Families of rows that turns and mirrors carry onto each other, the same ones carrying the whole set onto itself: the rest of each named row's family, in list order:
5 families of 4 rows:
z_272: [ -3  21   1  -3 -16  -5   1   4  -8 -13   1  -6   5 -19  13  -8  -9]
z_440: [  7   1  -3   1  -6   3 -12 -14   5   0  -7  -6  18  10   2  -1 -15]
z_983: [10 -1  9 -8 14  3  3 -8  8 18  5  3  4  5 -4  6  2]
z_629: [ -5 -11   1   2  21   8  -1  -8   5  12   2   9   3  13  -3  -5  -8]
z_592: [  9 -12   9  -2   7   2   2  -6   6   8  -1  10   9   3 -11   9   1]
z_881: [-15   4   3   1  10   8  10  11 -13 -14   7  -3 -19 -16  -4   1   1]
z_299: [ -6  -4   3  -2  25  13   4  -2  -4   3   7  -5 -15   4 -10   6   1]
z_273: [  0   6  14  -6   2  -3  15   9  -3   0   8  10  -3 -22  -2   4   7]
z_351: [ -6   6  -8   0  15  14 -11 -11  -4  -2   1 -19  -7  14   2  -4 -13]
z_746: [-15  14  -8   2   0   8  -5   1 -13 -19   1 -18 -11  -7   8  -9 -14]
z_870: [-11  -8  20   2   1   9  10   7   2  14   7   2 -12  -1   6   5  11]
z_696: [-13  -9   8   3  12   2  13  10  -4  -2   6  19  -5 -14  -3  -5   1]
z_288: [-18   5  -4   6  -7   0   2   8 -11 -18   0   5   0 -17  11 -17 -13]
z_700: [ -2   8  -2   3 -21  -3  -4   1  -6 -18  -7  -2  13 -13   6  -6 -13]
z_336: [ -6  -3  10   3   1  13  -6  -8   7  19   2 -12  -3  18  13   0  -1]
z_424: [-17   4  14   6 -18   5   8  12  -6  -4   4  -5 -11 -14  17  -4   3]
z_732: [  6  15  -4  -5  -4   3 -11 -14   4   4  -1 -13  12   8  11  -6 -14]
z_437: [ -1  -4  10   1  -8  -3  11  10  -4  -9   0  13   4 -20  -7   6   2]
z_18: [-13   9   4   6 -17   8  -9  -2  -2   0  -1 -18  -2   5  24 -10  -8]
z_589: [-10   4 -10   5   2   5 -12 -10  -1  -5  -3  -5   9   9  12 -18 -22]

Which other rows belong to the same family as z_437? z_440, z_592, z_700
Which other rows belong to the same family as z_696? z_629, z_288, z_589
Which other rows belong to the same family as z_881? z_299, z_351, z_746

Families of rows that turns and mirrors carry onto each other, the same ones carrying the whole set onto itself: the rest of each named row's family, in list order:
4 families of 4 rows:
z_324: [-19 -10  -6  -9   2   9  -1 -12 -14  11   0   8  -1   5  -9   8 -15]
z_617: [-30  -3  -7 -11   3   8  -4  -8 -13   1  -7  -5  -7  -5 -15   5 -21]
z_563: [-37  27   0  12   6   6  -7 -11  12   8   7 -20 -17  -3  -1  15  -8]
z_570: [-25  25   5   0  14   3  -8 -14  10  21   2 -15  -7   2  14   1   1]
z_180: [ -7   4   5  15   6   5   9   1  -5   9  13  -9 -11  25  -3  19   3]
z_668: [-31  25  -7   2   2   3 -10 -17  12  18   8  -4  -8   3   6  15 -10]
z_337: [-11  13   6  16  10  10   1  -1  -8   0   8 -12 -19  20 -18  11   1]
z_97: [-16   2   7  -3   7  -2  19  12   4  17 -15 -17   0  -5  12  16  -5]
z_540: [-30  23  11  12   5  13 -16 -17  10   9   3 -15 -15  -4   7  14  -6]
z_829: [-31  -3  -2  -7 -13   5  -3  -8 -17   8 -13  -4 -11   1  -8   5 -19]
z_195: [-17   1   2   0   5   7  17   0   8   8  -1 -20   1  -7  18  28 -15]
z_692: [-16   4   5   1  -6  12  18   4  -4   3 -14 -31  -6  -2  10  18 -13]
z_603: [-13   6  15  19  11  11 -10   2  -6   2   0  -9 -14  18 -11  15   7]
z_807: [-12   3  17  11  10  -6   3   3  -4  14   4   2 -22  17  -2  12   5]
z_222: [-21  -5   5 -15   2   0   2 -15 -14  16  -2   1 -14   2   6  -5 -14]
z_606: [-17  -1   6   4   4  13  22   3  -2   0  -6 -27  -9 -12   2  21 -17]

Which other rows belong to the same family as z_540? z_829, z_692, z_603
Which other rows belong to the same family as z_324? z_180, z_668, z_195
Which other rows belong to the same family as z_570? z_97, z_807, z_222

Families of rows that turns and mirrors carry onto each other, the same ones carrying the whole set onto itself: the rest of each named row's family, in list order:
5 families of 3 rows:
z_23: [ 17  12   8   4   5   4   3   0  11   8  11 -28  -3   3]
z_960: [  0   0 -12  12   2 -21 -13  12  17  -9  19  -8  -6  -4]
z_857: [  9   9  10   5  10   5   5   3   7  12   6 -23  -4   1]
z_184: [ 11 -22  12  21  -1  10  12  -9  30  -7  20  -3  -9   0]
z_403: [ -3  -7  -4  22  -4 -12 -21  12  14 -11  18 -11  -6  -8]
z_309: [ -3  -9  -6  15  -9 -18 -14   3   9 -16  14  -7   1  -5]
z_208: [ -3  -7  -6  23  -3 -11 -21  11  11  -7  19  -4  -7 -11]
z_469: [ 12 -21   7  19  -4   0  16 -13  28  -2  12   4  -5   6]
z_191: [ 15   4   4   6   6  -3   6  -4   3   9   1 -25   1   6]
z_809: [ -8  -4   1  14  -1 -12 -16  12  11 -17  20  -7  -3  -9]
z_516: [  8 -14  14  21   0   8  14  -6  33  -3  19   6  -6   0]
z_246: [ 11   8   3   1   3   8  15  -7   7   3  10 -26   0  -4]
z_795: [ 12 -22  13  19   6  11  14  -8  23  -8  21  -1 -10  -1]
z_38: [ 19  16   7   4   6   3   2  -1   7   6  15 -22  -2   2]
z_998: [  8 -21   7  33   4   6  13  -4  26  -8  13   1   0   2]

Which other rows belong to the same family as z_795? z_208, z_38
Which other rows belong to the same family as z_23? z_184, z_403
Which other rows belong to the same family as z_809? z_857, z_516

Families of rows that turns and mirrors carry onto each other, the same ones carrying the whole set onto itself: the rest of each named row's family, in list order:
5 families of 8 rows:
z_178: [ 20 -18   1 -19  27  14  -4  16  -4   6  -2  -3  -4  17  -9   8  -3   5
  -4   0  -2   9  22  -8  28 -30   6   4  -6 -20  -6  -6   5]
z_529: [ 21 -15   1  -5  27  10  -9  20  -2   9 -11  -5 -10  26 -12  11  -7   5
   7  -3  -2   3  29  -9  30 -33   3   4  -1 -15 -10 -14   6]
z_689: [  8 -10  25   4   5 -10   9   7  -9  17  -7   0 -12   6  -6  -6   4   9
   5   0  -3 -21   1   5  16  -4   1 -12   2  22 -15 -22   3]
z_159: [  8 -18  19   5   4 -12  -5  -5  -4  10   1  -4  -9  10 -10  -5  -3  -2
   1   4 -16 -25   3   0  15   0   3  -8  -7  14 -11 -28   1]
z_114: [ 13 -13  18  -3  16  -7  -3  -5 -18  -5 -21  -1 -16   0 -17 -11  12   6
   0   9  -4 -11   2  20  -6 -15   2  13   5   9 -14 -26  -3]
z_534: [ 13   7 -15  -6  16  12   2   8 -23  -7 -10 -11   3  28 -10   3   3  -2
   3   0  17   1  27   9  18  -3  11   1  -9 -14 -18  -4   8]
z_861: [ 17 -27   2  -5  15  -5  12  11   0  -2 -24 -12 -11  16  -5 -12  13 -14
  11  -4   8 -11   9  -7  17 -20  15   1 -13   5  -5 -18  20]
z_233: [  8   9 -17  -9  14  13   3  -1 -15  -3  -5 -12   3  26 -15  -7   0   5
   0   1  15  -5  29   6  26 -11   7  -5  -9 -18 -16  -3   5]
z_827: [  2 -10   0 -25  16   0   2   3 -23  19   5  -9 -22  14 -14   4  -8  27
   2   0  -7 -11  18  11  21  -9   8  -8  10 -14  -7 -14   2]
z_511: [ 16  -4   9 -10  16  17   6 -12 -29  -2   7  -5  -9  14 -18  18   5  28
  -7   7   1  -2   8   3   9 -20  -2   5  -6 -11 -19 -16   1]
z_832: [ 14 -18   9   4  16  -6  -8  -5 -16  -6 -22 -10 -14   5 -15  -7  17  13
  -4  12   3 -17  -9  15  -1 -13   8   9   1  14   2 -13   6]
z_859: [ 20 -22   1  -9  33  12  -6  22 -10   4 -11   2 -17  25 -11   9  -2   6
   0   2  -2   6  20 -17  27 -28   6   2   2 -13  -8 -12   9]
z_662: [  9 -11  -6 -14  16  -6  -3   5 -24  25   5  -7 -26  15 -15   2  -8  25
   4   0  -3  -8  17   3  18  -7   8  -4   8 -17 -14 -11   0]
z_731: [  5   6 -11 -11   4  13  -3   7 -19  -8  -4  -3   2  31 -18  -5   0   2
   1  -3  17  -6  31   7  17  -3   6   2 -10 -12 -18  -7  10]
z_690: [  9  -6   6   7   8   9 -11   8  12 -13 -10   3  -1  25  -8 -21   2  -4
   5   2   8 -10  22   7   5   3   0   5  -2   6 -10 -14  -6]
z_255: [  7 -18  18   4   3 -17   6   7  -8  18   1   3 -11  10  -9  -4   8   5
   2   0  -2 -20  -1  -1   9  -3   9 -10   1  18 -18 -26   3]
z_185: [ 18 -15   8   2  17   0  -7  -5 -22  -9 -15  -9 -15   2 -13  -9   9   7
  -3  15  -3 -16  -5  20  -4 -21   3  17  -2  11   0 -17  -2]
z_243: [ 18 -19  13  -2  20  -5   9  16  -4   2 -29  -3  -8   5  -7 -12  13 -21
   2  -4   5  -1   6  -1  17 -19  13   2 -13   6  -6 -12  12]
z_773: [ 21 -16  -2 -10  26  13  -1  15 -10   4 -12  -1  -7  18  -8  16  -7   5
   3   4  -3   5  23 -12  28 -30   2   3  -3 -20   1  -8   1]
z_557: [  7   6 -15 -12  10  14   4   0 -13  -9  -1  -7   0  24 -10   0   7   4
   7  -8  10  -4  25   4  21 -10  11  -4  -4 -22 -13   2   7]
z_599: [ 15 -17   5   6   8   7 -11   8  12 -13  -9   2   8  22  -2 -14   8  -8
   2   6   6  -3  23  10  11  -2   3   7   4   8  -8 -15  -7]
z_661: [  6 -13   5   3  12  -3 -11   8  15 -17 -17   4  -2  25 -13 -15   0  -4
   4   0   4 -16  14   9   6  -2   6  10  -5   8  -6  -9  -3]
z_356: [  8 -14  16   7   2 -17   4  -4  -6  21   0  -5 -10  10 -10  -4   5   5
   3   4 -11 -20   8  -3  18  -1   5 -18  -3  14  -8 -23  -2]
z_211: [ 23 -26   4  -7  15 -10   7  13  -6  -2 -25  -3 -14  13  -7  -8   7 -14
   2   0   8   0   3 -11  19 -22  11  -1  -7   8  -3 -20  21]
z_3: [ 16   4   8  -5  12  16   5  -5 -33  -3   5  -8 -11  23 -14  17   0  23
 -14   2  -2  -2   9   6   6 -23  -3   7  -5  -8 -13 -19   4]
z_988: [ 12  -2   7   7   6   1 -12  11  11  -9 -15   6   7  14  -3 -18   9 -11
  10  -2   2 -11  18   8  11 -11   0   2   6   7 -14 -12  -3]
z_305: [ 12  -5  -1 -11  14   1   1   3 -35  18   3 -11 -24  16 -17  -2  -9  15
   6   6 -13 -21  23   4  23  -3   9  -4  -5 -17 -16  -8   4]
z_541: [ 16 -16  16   0  14   2  -5  -2 -19  -7 -17  -4 -18   5 -14 -14  13   7
  -8   2  -5 -16   3  21  -6 -12   2  18   5  15  -6 -23   2]
z_654: [  7  -8  -6 -14  18  -6  -5   6 -27  27   3 -12 -16  12 -16  -3  -3  21
   4   5 -13 -22  22   1  22  -3   7  -9   3 -11 -12 -11   2]
z_367: [  7  -7  -8 -14  20  -6  -6   5 -26  26  -3 -14 -22  20 -17   5  -2  21
   7   2 -10 -15  21  16  14  -4   2  -6   6 -11 -16 -14  -4]
z_5: [ 12  -5   9   3  15  16  -1  -7 -36  -5   2  -5  -7  19 -21  22   6  19
 -10   9  -3  -5   7  10  12 -30   1   7  -8  -3  -9 -13  -2]
z_650: [ 21 -24   8   0  12  -1  -4   8  -3  -1 -22  -6  -8  11  -4 -10  13 -15
  -1   3   8  -4   1 -13  20 -11   9  -6  -7   8  -4 -24  25]
z_158: [ 14  -2   9  -1  15   8  -6   0 -33   3   0  -4  -9  27 -20  20   8  25
 -12  19   0  -4  11   6  14 -32  -1   2   1  -7  -9  -9  -1]
z_214: [ 13 -23  14  -1  19  -2  -3  -8 -20  -4 -12 -12 -18   6  -9 -12   8   9
   0  12  -5 -14   0  19  -1 -17  13  20   7  11  -1 -26  -1]
z_695: [ 11   6  -7 -10   8   8   1   8 -20  -7  -2  -2  -2  38 -18   2  -3   6
   2   0  15  -9  27   2  23 -12   2   7 -14 -11 -19   5   8]
z_558: [ 16 -25   6  -5  20  -5   7  11  -9  -2 -28  -2  -6   6  -5  -6  14 -22
   6   1   7 -11   5  -5  20 -20   9   6  -9   9  -1 -16  13]
z_895: [ 20   0  14   4  16  13   2  -5 -37   5   4  -9  -6  18 -15  22  -2  23
  -5   6  -2  -3   8   5  15 -26   6   9  -4  -1 -15 -21   5]
z_999: [ 11 -10   6  10  10   6  -8   7  13  -8 -15   5  10  15 -12 -21   8  -6
   3   3   3 -15  23  10  13  -6   6  -3   0  10 -12 -15  -6]
z_871: [ 13 -21  15   3  -2 -10   8  -2  -6  17   1  -6  -6  16  -7   0  11  12
   4   3  -7 -21   4   5  10   0  -1 -13  -5  20 -15 -23  -1]
z_950: [ 21 -14  -1  -9  25  14  -9  20 -17   6 -13  -2 -18  26 -11   3  -1   3
  -2  11  -4   7  27 -12  25 -23  10  -5   5 -24  -6 -14   9]

Which other rows belong to the same family as z_832? z_159, z_661, z_305, z_650, z_158, z_695, z_950
Which other rows belong to the same family as z_185? z_859, z_731, z_690, z_356, z_211, z_654, z_5
Which other rows belong to the same family as z_861? z_529, z_534, z_599, z_367, z_214, z_895, z_871
Which other rows belong to the same family as z_557? z_178, z_689, z_114, z_827, z_511, z_243, z_988

Families of rows that turns and mirrors carry onto each other, the same ones carrying the whole set onto itself: the rest of each named row's family, in list order:
5 families of 8 rows:
z_198: [  0  13  -4   5  -9  26   3 -14  -2]
z_730: [  2  -1   5  -1 -22  15  17   2   6]
z_698: [-5 -6  1 -4 21 -1 11  2  4]
z_682: [-4 -1  1 -5 13 -7 -6  1 -8]
z_772: [-12 -10   0   2  16   3  -5  -8  -3]
z_510: [-2 -6 -6 -8 12 -9 10 -3  8]
z_93: [ 10  12  11  -7 -15   9  15  -9   2]
z_605: [  0  14  -1  -8 -20  15   2 -10  -3]
z_494: [  9   1   2   3 -13  18  24  -3   3]
z_201: [ -6  -2   1   3 -24  20   7   1   1]
z_60: [  7  -8   5 -12  15  -3   5  -1   4]
z_280: [ -2   4 -11   1   6  -2 -12  -8  -4]
z_624: [ -4  -2   2  -2 -20  25   5  -6  -6]
z_815: [ 11  13   7   6  -3  22  16 -12   3]
z_701: [  4   5   3  13  -6  24  20 -10   6]
z_113: [  2   9   2   5 -22  14  14  -6   7]
z_42: [-16  -6  -4  -4  11  -2  -3   2  -4]
z_938: [ -3  -3   2   8 -14  29   9  -2   3]
z_632: [-11  -6  -4   0  21   7   1   0  -1]
z_828: [ -5   5  -9   3 -15  28   6 -11   2]
z_781: [ 4 -2 -3  2 -9 32 14 -6  2]
z_877: [  6   7   1   0 -15  23  14  -8  12]
z_171: [-11  -6  -6   0   6 -11   1  -4  -2]
z_62: [ -7  -3 -12   6  10   0  -6  -3  -7]
z_880: [ 4  2 -1  8 19  6 -7 -9  0]
z_607: [ 2  0 -8 -6 21  1  2  2  1]
z_505: [  6   2  -4 -12   4 -11  -5  -4   4]
z_630: [  5  -3   6   4 -12  25  18   0   9]
z_951: [  1   0   7   0 -23  12  16  -2  -5]
z_553: [  5   3  15  -1 -15  12  21  -8   4]
z_975: [ -9  -5   0  -8  10 -10   7   4   1]
z_227: [ -5   3   4 -10 -24  15   6  -9   1]
z_271: [ 1 -7  4  6 22  6  0 -4 -4]
z_36: [ -3  -4 -11 -12   5  -9  -1   0  -1]
z_497: [-3 -3 -3 -7 19  3 -7 -1 -4]
z_628: [12  0  7 -5 16 -3  1 -6  7]
z_429: [  1   1  -3  -2  15 -10   4   3  -3]
z_312: [ -3   6   9   7 -22  20   6 -10   2]
z_143: [ -2 -10   0  -6  22   5   4  -7   7]
z_43: [  1   4   8   1 -15  28   7 -10   8]

Which other rows belong to the same family as z_815? z_198, z_93, z_605, z_280, z_880, z_505, z_628
Which other rows belong to the same family as z_494? z_772, z_510, z_624, z_781, z_171, z_951, z_143
Which other rows belong to the same family as z_43? z_682, z_113, z_877, z_607, z_497, z_429, z_312
Which other rows belong to the same family as z_828? z_60, z_701, z_62, z_553, z_227, z_271, z_36

